Named turns come first, each shown by rows before and after it. Which turns, in which order, take the first row of each pair that follows to the second? Write the first one first, as in the answered first pair.
Vemu (before => after):
[ -1   7  24 -25  -7 -28  20  24 -25  10   1  28  20 -28  17  -8] => [  1   0  10 -22 -10  -7  29  16 -29  17 -12  38  15 -18  26 -12]
[  4  -4  -7  -5  -7   6   3  -2 -11  -1  -2   8  -1   2  10 -15] => [  2  -4  -3  -3  -4   2  -2  -4  -4  -6  -5  13  -9   2   7 -16]
[-14   7  14  -2   3   8   0   6   6   2  13   2  16  -5 -16   5] => [-11   9   4  -3   2  18   8   6  -1   9   6   1  14  -1 -15   5]
sisom (before => after):
[ -3   4  13  -8 -10 -36  -6  24  -3  -7  20  10   9 -13   9   2] => [ -7  13 -12  14 -18 -19  -8  31  23 -14  -6 -12   3   4  11  10]
[-27 -13   0  16   3 -39  11  15  17   4   5 -31  22  -9  12  -9] => [-28  -9  -6  16   0 -32  20  13  15  10   2 -32  22  -7   8 -10]
[-16   1   4  -5  -3 -10   5  12   1  11   6  -8   1  -5   4 -10] => [-14   4   7   0  -3 -16  -3  12   7   0   5 -10   0  -5   3  -7]
[ -5  14   2 -19  -4 -17 -20   0   6   2   8 -10   1  -5  -9   7] => [-13  14  -9 -17  -5 -10 -14  -1  12   0  -2 -23   7   0  -8   4]
bupe (before => after):
[ -2 -24 -11  16  -5 -15 -15  14  36 -39 -15  25  -8  11  -4  17] => [ -1 -17   9 -14  11  17  26 -35  -6  21  19  36 -12   9  -4 -12]
[ 11 -17 -25  -2  16  14  40   8 -24  11  17  14  -3   2   9   4] => [ 10 -17 -29  10   6 -10  29  39  -5  -9   5   2   9  -5  12  17]
[  0  16 -10   1  -5  26  13  -8   6  10 -21 -19 -10   3   3  10] => [ -3  16 -13  -3  -7  18  13  -3   5  11 -21 -20  -1   3   0   5]
Now pairs of rows:
Each pair is 2 to 3 turns apart.
[ 14 -26  38   3  14 -38 -23  27  -8 -39  21  45  -9 -15  18   4] => [ 11   6 -30  23   3  50  52  -1  -5  22 -39  -5  -3  24  22   6] | bupe sisom sisom
[  3   2  -9  15   4  31  -6  -5   7 -18 -18  10 -19   1   2  12] => [ -2  19  20   0   2 -13  -2  21   8  -3  11 -14  19 -19  -9  11] | Vemu bupe bupe
[-21  13  24 -14   1 -42  -5   4  -1   7  40 -10  23  -9  -9  -4] => [ -1 -24  14 -21  11 -11   3 -15 -22  -2  28  49 -13  -7   9 -16] | Vemu Vemu sisom
[-25  15  10  25  10  14 -34 -22  19  -5  17  -9 -24  18 -21  -4] => [-28  11  24  14  12   6 -39 -19   7  -9  29   2 -18  14 -16  -6] | sisom sisom sisom
[ 14 -25 -10  16   4  -4 -26  12  -2 -32  -7  32 -16  11   9   7] => [  7  -3 -31  26   3  28 -10   2   6  -6 -32  -3 -12  30   5   7] | bupe sisom sisom
[ 17   0  -5 -13 -12  12  38  15 -17  15 -10  30  10   6  10  -8] => [ 12   1 -23  -1 -18  24  38  19  -5  11 -28  14   8  12  11  -7] | sisom sisom sisom
[ -5   0 -21  26  -4  10 -32 -11  34 -35 -23  -8 -21  13 -10   6] => [ -6  -4 -17  20   5  31 -26 -27  19 -27 -15  -4 -31  21 -13   3] | bupe bupe bupe
[ 20  -7  18  -7   8  -2  12  -3 -17   1   6  37  -4   0   9 -12] => [ 19   6  -7   3   1  20  36   9  -9  21 -21  10  11  14   8  -4] | sisom sisom bupe
